Each row of this table is followed by its label. One hidden rule gives the labels. It looks at one to three of the table's principal directions, none of them among the few with the most spread.
array([78, 9, 34, 54, 14, 35, 23, -16, -16, 37, -11, -16, 56, -39, 26, 34, 5, 21,
       -16, 3, 4, 11, -53, -23, 13, 25, -16, -17, 23]) HI
array([36, -56, -3, 6, -23, -14, -1, 39, 18, -41, -7, 3, -19, -2, 7, 21, -8, 21,
       -14, 44, 9, 35, 7, -10, -52, 23, 24, -6, 31]) Qx
array([42, 5, -22, 6, -1, 25, 6, -11, 19, 61, -16, 18, 8, -2, 37, -38, 12, -28,
       -25, -4, 11, 18, -15, 38, -36, -25, -54, 60, 24]) IY
array([2, -25, -8, -19, -10, -9, 0, 36, 7, -27, -25, 5, -14, -11, 2, -14, 5, 15,
       -2, 12, 8, 6, 17, 7, -18, 1, 2, 14, -7]) IY
array([13, -36, -10, -15, -11, -19, 3, 52, 21, -48, -19, -5, -33, -8, 1, 13, -6, 17,
       -5, 24, 12, 26, 15, -5, -34, 22, 16, 3, 5]) HI
array([-7, 28, -22, -15, -5, 45, -8, -78, 37, 23, 68, 16, 21, 19, -51, -58, 55, -35,
       -21, 36, 29, -20, 13, -21, 4, -25, 32, 87, 37]) IY
array([11, -13, 3, -4, 2, -4, -6, 19, -14, -20, -13, 0, -8, -12, 9, 1, -2, 2,
       3, 14, -13, 18, 3, 3, -10, -2, 3, 0, -3]) IY
array([7, 11, 20, 15, 14, 13, 11, -10, -19, -1, 8, -12, 22, -19, -16, 17, 5, 13,
       0, -7, -9, -4, -12, -15, 42, 3, 10, -24, -10]) HI
array([-21, -4, -35, -29, -11, -1, -2, 16, 33, 20, -6, 10, -30, 29, 7, -40, -3, -31,
       -8, -7, 12, 5, 18, 29, -30, -23, -24, 41, 3]) Qx
array([-19, -32, 17, -17, -7, -8, 8, 50, -24, -49, -20, -20, -4, -11, -22, 6, -14, 23,
       9, 2, -11, 5, 20, 3, 30, -1, 33, -59, -37]) Qx
array([-10, -5, 8, 8, -16, 28, 44, -5, 29, 20, 0, 0, 46, -27, -51, -19, 30, 45,
       -23, -13, 36, -53, 5, -2, 57, 12, 24, 0, -16]) HI
array([82, -59, 27, 57, -34, -63, -14, -7, 15, -49, -27, 47, 13, -54, 54, 89, 2, 89,
       -7, 41, 17, -7, -24, -28, -83, 92, 17, -22, 58]) IY
array([12, 14, 26, 13, 23, 15, 0, -6, -44, -1, 3, -16, 22, -20, -2, 15, -1, 1,
       9, -5, -28, 10, -18, -17, 43, -10, -1, -28, -12]) HI
array([9, -11, -1, -1, -5, 8, 1, 3, -3, 5, -7, 9, 7, -11, 2, -18, 10, 2,
       -7, 10, -5, 2, 2, 9, -3, -11, -3, 16, 3]) IY
array([4, 40, 19, 55, 8, 46, 17, -79, -28, 67, 33, -10, 63, 14, -19, -5, 4, -16,
       -4, -10, -5, -24, -21, 23, 37, -14, 12, -23, -9]) Qx
array([4, -23, -10, -26, -7, -2, -6, 33, 6, -21, -15, 0, -18, 1, 4, -20, 2, -5,
       -3, 12, 3, 18, 15, 6, -17, -13, -2, 13, 0]) Qx
array([15, -23, -11, -25, -7, -9, -8, 36, 7, -23, -26, 5, -21, -7, 19, -16, 0, -3,
       -3, 9, 6, 22, 13, 13, -31, -8, -11, 16, 0]) IY
array([3, -9, -23, -20, -1, -10, -15, 8, 17, -17, 7, 13, -34, 7, 6, -11, 6, -19,
       -4, 17, -1, 25, 14, 6, -34, -9, -5, 41, 17]) IY
array([-14, -10, -23, -29, -8, 0, 2, 22, 23, -6, -7, 6, -21, 7, -8, -32, 9, -8,
       -7, 1, 15, 3, 22, 15, -11, -14, -5, 33, -4]) IY
array([-11, 2, -3, 0, -15, 30, 31, -22, 30, 30, 13, 8, 38, -9, -44, -34, 32, 22,
       -24, -13, 36, -43, 9, 6, 44, -8, 12, 18, -5]) Qx
array([8, 2, 2, 8, 5, 8, 4, 8, -3, 2, -3, -11, 4, 4, 2, 5, -2, 3,
       0, 6, 2, 7, -6, -11, -3, 6, 0, 1, 3]) HI
array([-14, -3, -44, -16, 12, -40, -25, 29, 7, -6, 2, 11, -85, 42, 39, 13, -35, -52,
       8, -3, -31, 61, 13, 31, -66, -19, -44, 30, 16]) IY
array([-3, 3, 8, 4, 7, 10, 9, 19, -14, 4, -11, -18, 8, 4, -1, 1, -7, 6,
       4, -6, -1, 1, -5, -10, 15, -1, -4, -15, -12]) IY
array([-22, 33, -14, 16, 11, 31, 19, -41, -4, 45, 25, -4, 10, 14, -28, -25, 5, -33,
       -7, -11, -11, -5, 5, 45, 25, -26, 2, 17, -21]) IY
array([-2, -10, -6, -11, -6, 6, 3, 22, -1, 5, -22, 3, 1, -3, 6, -27, 6, 4,
       -2, 3, 3, -2, 7, 12, -8, -10, -10, 19, -9]) IY
array([-26, -18, -17, -16, -7, -30, -4, 28, 10, -37, 0, -1, -44, 15, -8, 14, -20, -5,
       7, 2, -6, 16, 25, 19, -20, 6, 15, -14, -12]) Qx
array([-8, 14, 10, -4, 14, 9, -1, -6, -27, -11, -2, -9, 9, -13, -11, -5, 6, -2,
       10, -3, -12, -2, 4, 5, 26, -10, 10, -8, -26]) IY
array([-12, 14, 10, 29, -5, 7, 35, -15, 30, 12, 11, -10, 25, -18, -36, 26, 7, 39,
       -8, -2, 20, -46, -12, -24, 30, 52, 34, -8, -5]) HI
array([36, -23, 11, 10, -14, -10, -2, 16, 12, -23, -21, 5, 14, -18, 17, 19, 9, 41,
       -4, 21, 27, -6, -9, -33, -31, 37, 8, 2, 22]) IY
array([14, -12, 5, 10, -1, -2, 3, 6, -4, -17, -4, 5, 3, -19, -4, 9, 10, 20,
       -2, 22, -5, 3, 0, -10, -6, 15, 14, 11, 5]) IY
array([14, 10, 15, 26, 3, 23, 9, -31, -26, 27, 0, -2, 42, -4, -2, -5, 7, 6,
       -3, -11, 3, -10, -8, 17, 21, -14, -2, -19, -11]) Qx
array([0, 7, -8, -6, -3, 3, 1, -16, 20, 1, 13, 6, -1, -3, -11, -6, 13, -4,
       -7, 4, 12, -7, 3, -2, -2, 4, 7, 22, 8]) HI
array([-2, 18, -10, -8, 3, 4, -3, -23, 19, 7, 16, 6, -4, 1, -5, -8, 11, -15,
       -4, -1, 10, -6, 1, 0, -4, 1, -1, 28, 8]) HI
array([-13, 6, -4, 19, -2, -13, 11, -29, 19, -12, 35, 3, -12, 0, -30, 35, -5, 4,
       -4, 3, -2, -6, 5, 7, 7, 25, 34, -15, 2]) IY
array([-17, 33, 9, 13, 4, 37, 13, -47, -6, 65, 15, 7, 50, -4, -18, -37, 22, -6,
       -7, -19, -3, -46, -17, 1, 52, -22, -13, 19, -5]) Qx
array([-44, -11, -2, -11, 7, -20, 10, 41, -9, -53, 9, -27, -45, 5, -37, 31, -32, -4,
       13, 3, -29, 21, 23, 11, 22, 11, 43, -50, -38]) IY
array([18, -22, -36, -42, -21, -35, -39, 22, 55, 4, -9, 27, -54, 39, 60, -16, -12, -37,
       -6, 2, 26, 27, 3, -8, -92, -6, -53, 49, 58]) IY
array([-10, 11, 1, 0, 3, 11, 9, -14, 6, -1, 19, -11, 4, 1, -25, 1, 3, -6,
       -3, -1, 3, -5, 3, -1, 22, 1, 21, -7, -7]) HI
array([16, -17, 30, 12, 10, -5, 6, 25, -33, -43, -8, -19, 9, -28, -11, 40, -8, 33,
       7, 5, -14, 14, -5, -24, 32, 15, 24, -54, -15]) HI
array([-29, 6, 1, -3, -3, -1, 7, 0, 6, 7, 6, -7, 3, 14, -16, -1, -5, 5,
       4, -15, 5, -22, 4, -9, 22, 2, 6, -16, -10]) IY
array([92, -76, 11, 1, -33, -35, -30, 43, 5, -67, -54, 29, -4, -36, 66,
       21, 8, 49, -7, 60, 26, 37, 0, -15, -106, 38, 3, 9, 47]) Qx
array([26, 26, 29, 40, 10, 24, -2, -50, -39, 51, -8, 13, 65, -21, 22, -6, 19, 18,
       3, -8, -9, -32, -33, -8, 23, -5, -23, 3, 4]) Qx
array([20, -2, 17, 2, 14, 4, -2, 10, -23, -16, -1, -13, 6, -12, 4, 20, -3, 4,
       3, -4, -9, 21, -10, -18, 21, -5, -4, -27, 0]) HI
array([-22, 15, -46, -24, -10, 18, 0, -20, 52, 51, 22, 17, -20, 42, -7, -58, 15, -47,
       -19, -4, 25, -5, 15, 23, -27, -32, -27, 77, 23]) Qx
array([-35, -10, -32, -42, -10, -6, -1, 31, 21, -5, -6, 0, -38, 30, -9, -38, -8, -29,
       -2, -15, 10, 11, 34, 37, -11, -32, -10, 15, -18]) Qx
array([-8, -12, 16, 18, -2, -1, 23, 30, -34, -30, -43, -14, 16, -31, -13, 7, -5, 43,
       12, 8, -7, -12, 14, 31, 12, 21, 33, -33, -56]) IY
array([-26, 31, -6, -13, 16, 6, -8, -22, -10, 20, 19, -6, -11, 16, -4, -11, -9, -42,
       9, -23, -19, 3, 0, 16, 22, -27, -13, -2, -13]) IY
array([-36, 6, -14, -24, 2, -2, 1, 9, 12, -14, 29, -24, -39, 34, -27, 3, -28, -46,
       4, -12, -10, 24, 18, 22, 13, -16, 21, -34, -16]) IY
array([15, -1, 11, -14, 8, 0, 3, 43, -11, 13, -48, -3, 10, -24, 35, -9, 0, 19,
       4, -26, 1, -6, -18, -14, 12, -3, -47, 1, -10]) HI
array([16, -7, 13, 2, -1, -8, -2, 12, -5, -23, -16, -4, 9, -14, 8, 16, 3, 25,
       5, 2, 14, -3, -2, -19, -4, 18, 5, -14, -1]) IY
array([-33, 12, 5, 15, -3, 11, 18, -20, -1, 21, 16, -3, 21, 6, -33, -4, 4, 13,
       0, -12, 0, -35, 2, -1, 39, 2, 18, -13, -15]) Qx
array([30, -50, -13, -14, -18, -32, -22, 33, 16, -66, -5, 14, -45, -6, 15, 19, -4, 5,
       -4, 49, -1, 46, 19, -2, -69, 18, 23, 13, 30]) IY
array([21, -45, 28, -10, -9, -34, -14, 83, -40, -52, -79, -10, -1, -22, 53, 21, -24, 50,
       24, 2, -4, 9, -2, -17, -28, 21, -15, -53, -22]) Qx
array([-26, 22, -3, -4, 11, -9, -2, -19, 4, 1, 23, 2, -12, 3, -16, 13, -2, -9,
       5, -17, -11, -10, 0, -6, 25, 1, 2, -3, -5]) HI
array([13, -28, -17, -15, -8, -13, -15, 20, 13, -34, 7, 6, -37, 10, 5, 2, -4, -15,
       -6, 31, -4, 39, 16, 4, -45, -3, 10, 17, 22]) IY
array([-18, -38, -4, -16, -13, -3, 23, 65, 11, -39, -19, -17, -14, -3, -32, -2, -4, 35,
       -6, 10, 13, 2, 25, -8, 13, 10, 27, -18, -20]) IY
array([-31, 51, 9, 18, 15, 51, 9, -67, -12, 45, 58, -24, 45, 35, -52, -21, 17, -25,
       1, -2, 5, -31, -9, -30, 59, -21, 28, 2, -2]) IY
array([-4, 34, 17, 42, 7, 25, 9, -60, -21, 49, 21, 1, 48, 0, -11, -1, 10, 2,
       2, -2, -11, -35, -22, -3, 28, 2, 6, 0, -1]) Qx
array([-18, -6, -3, 4, -11, -10, 16, 10, 27, -17, 4, -7, -7, 1, -24, 18, -3, 23,
       -2, 7, 16, -19, 7, -13, -1, 35, 30, -7, -4]) IY
array([-47, 12, -21, -29, 11, -49, -9, 30, 7, -17, -15, 10, -60, 3, 14, 17, -25, -11,
       19, -38, -23, 0, 14, 22, -2, 3, -29, -1, -26]) IY
array([-1, 7, -35, -24, -7, 31, 9, -10, 40, 46, 14, 12, -4, 21, -10, -61, 25, -35,
       -27, -6, 27, 3, 12, 22, -6, -41, -29, 69, 18]) HI
array([3, 14, -2, -17, 10, 4, -11, -6, -7, 7, 0, -1, -8, -1, 14, -12, -3, -32,
       3, -12, -12, 13, -4, 14, 4, -21, -18, 3, -4]) HI
array([-29, 37, 17, 21, 12, 29, 13, -47, -23, 38, 25, -4, 42, -7, -35, -13, 15, 0,
       4, -11, -19, -41, -11, -5, 63, -10, 15, -3, -20]) IY
array([-32, 13, -16, -15, 0, -12, 10, 7, 30, -7, 9, -7, -24, 12, -20, 5, -6, -3,
       1, -17, 16, -13, 13, 1, 6, 13, 7, 4, -12]) HI
array([-43, 38, 10, 9, 14, 17, 6, -35, -23, 31, 24, -11, 21, 10, -28, -9, -1, -16,
       12, -21, -23, -29, -5, 1, 55, -16, 8, -16, -26]) Qx
array([1, -29, -16, -43, -12, 6, 5, 52, 22, -18, -17, -11, -27, 5, -3, -30, -8, -21,
       -11, 1, 10, 28, 19, 21, -8, -23, -3, -1, -7]) IY
array([19, -4, -11, -13, 1, 20, 15, 22, 21, 7, -6, -16, -6, 0, -2, -14, 0, -15,
       -15, -2, 18, 22, 0, 10, -3, -7, -8, 11, 2]) HI
array([11, 4, 9, 7, 7, 5, 2, 6, -9, -9, -1, -17, 7, 4, 1, 16, -5, 7,
       4, 1, 8, 7, -8, -22, 4, 10, 5, -17, 1]) IY
array([19, 4, 13, 19, 8, 12, 5, -11, -27, 6, -6, -6, 23, -9, 4, 7, 1, 6,
       1, -7, -2, 6, -6, 14, 13, -8, -2, -22, -12]) IY
array([10, -17, 40, 27, -7, -9, -1, 5, -41, 6, -25, -4, 35, -14, 24, 26, -23, 28,
       13, -12, -22, -16, -22, -3, 19, 10, -1, -74, -11]) Qx
array([33, -28, -30, -35, -24, -32, -40, 16, 39, 1, -23, 34, -43, 21, 71,
       -23, -8, -34, -6, 12, 17, 30, 3, 18, -102, -8, -47, 47, 48]) Qx
array([-14, 17, 9, 12, -1, 22, 18, -22, 3, 23, 12, -8, 32, -5, -28, -8, 11, 11,
       -4, -7, 8, -32, -6, -8, 38, 4, 16, -5, -10]) IY
array([19, -35, -15, -41, -9, -20, -26, 51, 14, -49, -15, -5, -44, 19, 25, -3, -11, -15,
       2, 18, 16, 46, 18, -13, -53, -7, -6, 4, 19]) IY
array([-8, -16, 38, 61, -15, 46, 69, -16, 4, 15, 34, -33, 76, -14, -92, 30, 8, 68,
       -25, 5, 23, -48, -8, -29, 95, 35, 79, -76, -15]) IY
array([-16, 30, -17, -16, 11, -16, -30, -20, 5, 25, 12, 7, -28, 38, 35, -5, -14, -46,
       14, -18, -8, 7, -9, -4, -30, -15, -40, 24, 18]) IY
array([-1, 1, 4, -18, 10, -17, -10, 43, -23, -1, -49, -1, -10, -8, 42, -5, -13, 7,
       16, -27, -10, 3, -6, 2, -4, -8, -46, -6, -20]) HI
Here are more rows. What is the label of each one?
array([14, -36, -16, -31, -7, -38, -8, 84, 16, -54, -51, -5, -53, -3, 36, 14, -20, 15,
       7, 6, 14, 36, 16, 0, -58, 21, -17, 3, -4]) ~ HI
array([40, -29, 14, 3, -10, 18, 8, 18, -11, -2, -25, 5, 29, -30, 8, -17, 16, 24,
       -14, 15, 7, 6, -4, 3, 3, -8, -3, 2, 4]) ~ IY
array([-7, -14, -35, -39, -12, -1, -5, 28, 38, 5, -5, 6, -38, 27, 8, -38, -2, -33,
       -12, 0, 18, 21, 20, 22, -36, -24, -22, 39, 11]) ~ IY
array([-58, 15, -29, 1, -5, 19, 41, 7, 59, -7, 59, -51, -42, 49, -82, 16, -30, -39,
       -12, 19, 8, 9, 20, 4, 14, 29, 75, -16, -13]) ~ HI
array([-15, -2, -24, -22, -6, 11, 7, 21, 21, 15, -7, -6, -16, 24, -4, -35, -2, -22,
       -7, -7, 16, 7, 16, 22, -12, -21, -13, 23, -6]) ~ Qx
array([-21, 48, 1, -3, 18, 17, -3, -43, -17, 47, 7, 6, 21, -2, 3, -27, 11, -26,
       8, -34, -13, -27, -11, 18, 36, -27, -29, 18, -19]) ~ IY
array([-45, 59, 51, 74, 33, -9, 24, -53, -67, 12, 4, -7, 56, -46, -30, 65, 1, 66,
       36, -22, -47, -76, -31, -27, 87, 56, 32, -50, -56]) ~ IY
array([-12, 27, 6, 6, 14, 11, 1, -28, -10, 14, 23, -9, 7, 3, -13, 7, -2, -18,
       5, -10, -13, -4, -9, -3, 28, -6, 4, -10, -6]) ~ HI
array([0, 25, 29, 44, 14, 1, 5, -33, -45, 32, -11, -1, 43, -9, 15, 26, -8, 23,
       15, -30, -14, -28, -24, 5, 32, 6, -15, -43, -21]) ~ Qx
array([35, -5, 10, 1, 2, -2, -8, 4, -2, -19, -14, 2, 9, -21, 18, 9, 12, 17,
       0, 16, 13, 6, -9, -23, -19, 17, -1, 11, 13]) ~ HI
array([6, 3, 18, 32, -7, -6, 15, 1, -10, 39, -30, 0, 29, -4, 29, 19, -20, 24,
       4, -30, 2, -27, -24, 14, 4, 19, -24, -41, -11]) ~ Qx
array([2, 6, 8, 23, -3, 10, 5, -22, -25, 55, -22, 21, 39, -3, 22, -25, 8, 14,
       -2, -28, -3, -28, -10, 28, 14, -25, -40, 3, -8]) ~ Qx
array([78, -58, 12, 26, -32, 6, 36, 67, 36, 0, -71, 3, 33, -50, 34, 10, 11, 77,
       -30, 27, 47, -4, -21, -16, -46, 56, -11, 12, 24]) ~ HI
array([1, -19, -6, -2, -8, -6, 3, 11, 4, -29, -1, 2, -11, -6, -13, 2, 2, 10,
       -3, 19, 3, 9, 17, 12, -13, 7, 25, 0, -6]) ~ IY
array([59, -5, 0, -13, 5, -15, -23, 6, 17, -43, -5, -3, -24, -20, 37, 30, 0, -13,
       -1, 23, 16, 43, -11, -17, -56, 27, -1, 12, 30]) ~ HI
array([6, -6, -10, -13, 2, 5, 4, 13, 7, -20, 2, -7, -18, -4, -11, -5, 2, -12,
       -6, 10, 1, 23, 13, 16, -6, -7, 11, 9, -7]) ~ IY
array([-58, 24, -1, -8, 1, 21, 20, -11, -1, 31, 15, -11, 18, 16, -43, -31, 5, -5,
       3, -27, -1, -42, 10, 6, 61, -21, 10, -8, -33]) ~ Qx
array([-14, 36, 15, 30, 12, 6, -4, -47, -29, 42, 8, 4, 31, 8, 10, 5, -2, -3,
       14, -19, -16, -30, -20, -1, 19, -2, -14, -10, -7]) ~ Qx
array([57, -25, -57, -67, -10, -45, -40, 69, 66, 17, -59, 33, -89, 19, 120,
       -26, -22, -61, -15, -23, 24, 70, -7, 33, -127, -21, -124, 81, 58]) ~ HI
array([15, 5, 10, 2, 10, -3, 1, 6, -10, -13, -12, -7, 7, -15, 8, 16, 3, 16,
       5, -9, 9, 3, -6, -11, 8, 10, -5, -11, -7]) ~ HI
array([-31, 32, -13, -10, 9, -14, -2, -26, 22, 9, 20, 7, -15, 10, -11, 7, 3, -10,
       5, -29, 10, -23, 5, -1, 14, 6, -8, 14, -4]) ~ HI
array([5, -7, -28, -30, 12, -12, -38, -7, 9, -51, 51, 0, -58, 40, -9, 6, 1, -49,
       1, 36, -5, 64, 24, -21, -42, -24, 16, 32, 39]) ~ IY
array([-19, 40, 17, 37, 13, 19, 12, -42, -33, 67, 1, -3, 44, 9, 6, -3, -7, -2,
       9, -36, -16, -37, -24, 13, 40, -12, -24, -21, -20]) ~ Qx
array([-39, 5, -28, -35, 0, -13, -20, 2, 13, -4, 29, -7, -50, 57, -6, -13, -26, -60,
       6, -18, -5, 28, 24, 24, -13, -37, -7, -11, 0]) ~ Qx
array([-2, 28, 11, 10, 11, 20, -6, -42, -11, 21, 25, -3, 29, 5, -12, -6, 16, -7,
       3, 1, 1, -18, -13, -27, 24, -6, 5, 10, 9]) ~ IY
array([28, -63, -28, -16, -56, -80, -50, 21, 53, -48, -31, 44, -56, 37, 77,
       21, -27, 6, 6, 33, 41, 17, 21, 16, -127, 43, -6, 8, 55]) ~ Qx
array([-41, -27, -26, -48, 7, -69, -42, 40, -5, -118, 21, 7, -106, 10, -13,
       37, -25, -25, 27, 33, -44, 58, 50, 8, -42, 4, 43, -6, -10]) ~ IY
array([-28, 70, 37, 50, 40, 4, -25, -92, -80, 51, 39, 4, 43, 8, 10, 28, -7, -20,
       36, -24, -65, -31, -40, -21, 56, -16, -15, -29, -9]) ~ Qx
array([-10, -17, 16, 31, -18, 10, 11, -9, -14, 18, 4, -1, 30, 9, -13, -1, -8, 17,
       -1, 18, -13, -21, -5, 0, 7, 7, 26, -29, 1]) ~ Qx
array([-5, 31, 12, 29, 5, 18, 0, -52, -12, 44, 18, 6, 39, 4, -2, -5, 12, 1,
       3, -3, -3, -35, -21, -14, 17, 2, -3, 10, 9]) ~ Qx
array([14, -14, 9, -3, 2, 10, 9, 28, -16, -13, -26, -5, 12, -24, -1, -10, 10, 21,
       -2, 6, 1, 4, 3, 1, 12, -4, 1, 0, -15]) ~ IY
array([0, 24, 9, 34, 14, 2, 5, -35, -15, 8, 22, -7, 14, 4, -10, 31, -2, 7,
       6, -1, -6, -6, -13, -11, 12, 16, 12, -13, 1]) ~ HI
array([49, 26, 34, 34, 30, 29, 18, -19, -40, 36, -11, -17, 44, -41, 20, 28, -3, 1,
       -6, -36, -18, 14, -42, 9, 54, -8, -33, -42, -12]) ~ HI
array([-29, -17, -37, -49, -6, -32, -14, 39, 28, -39, -4, 7, -70, 18, 1, -14, -14, -31,
       3, -1, -3, 30, 37, 33, -36, -15, -4, 20, -9]) ~ IY
array([-60, 39, 6, 15, 8, 23, 18, -49, -12, 42, 39, -5, 30, 15, -54, -16, 8, -6,
       5, -23, -15, -50, 2, 3, 74, -16, 21, -11, -27]) ~ Qx
array([-19, -9, 13, 19, -3, -11, 21, 15, -3, -20, 4, -18, -2, -4, -26, 38, -21, 24,
       4, -4, -7, -8, 2, -3, 24, 29, 35, -54, -20]) ~ Qx
array([1, -35, -5, -35, -16, 31, 13, 40, 19, 13, 8, -24, -6, 25, -18, -36, -17, -38,
       -24, -11, 6, 32, 10, 17, 27, -49, -3, -38, 5]) ~ IY
array([26, -6, -4, 13, -10, 8, -10, -20, -10, 31, -16, 19, 20, 7, 32, -25, 6, -7,
       -5, 3, 7, 2, -4, 29, -34, -19, -25, 19, 11]) ~ Qx
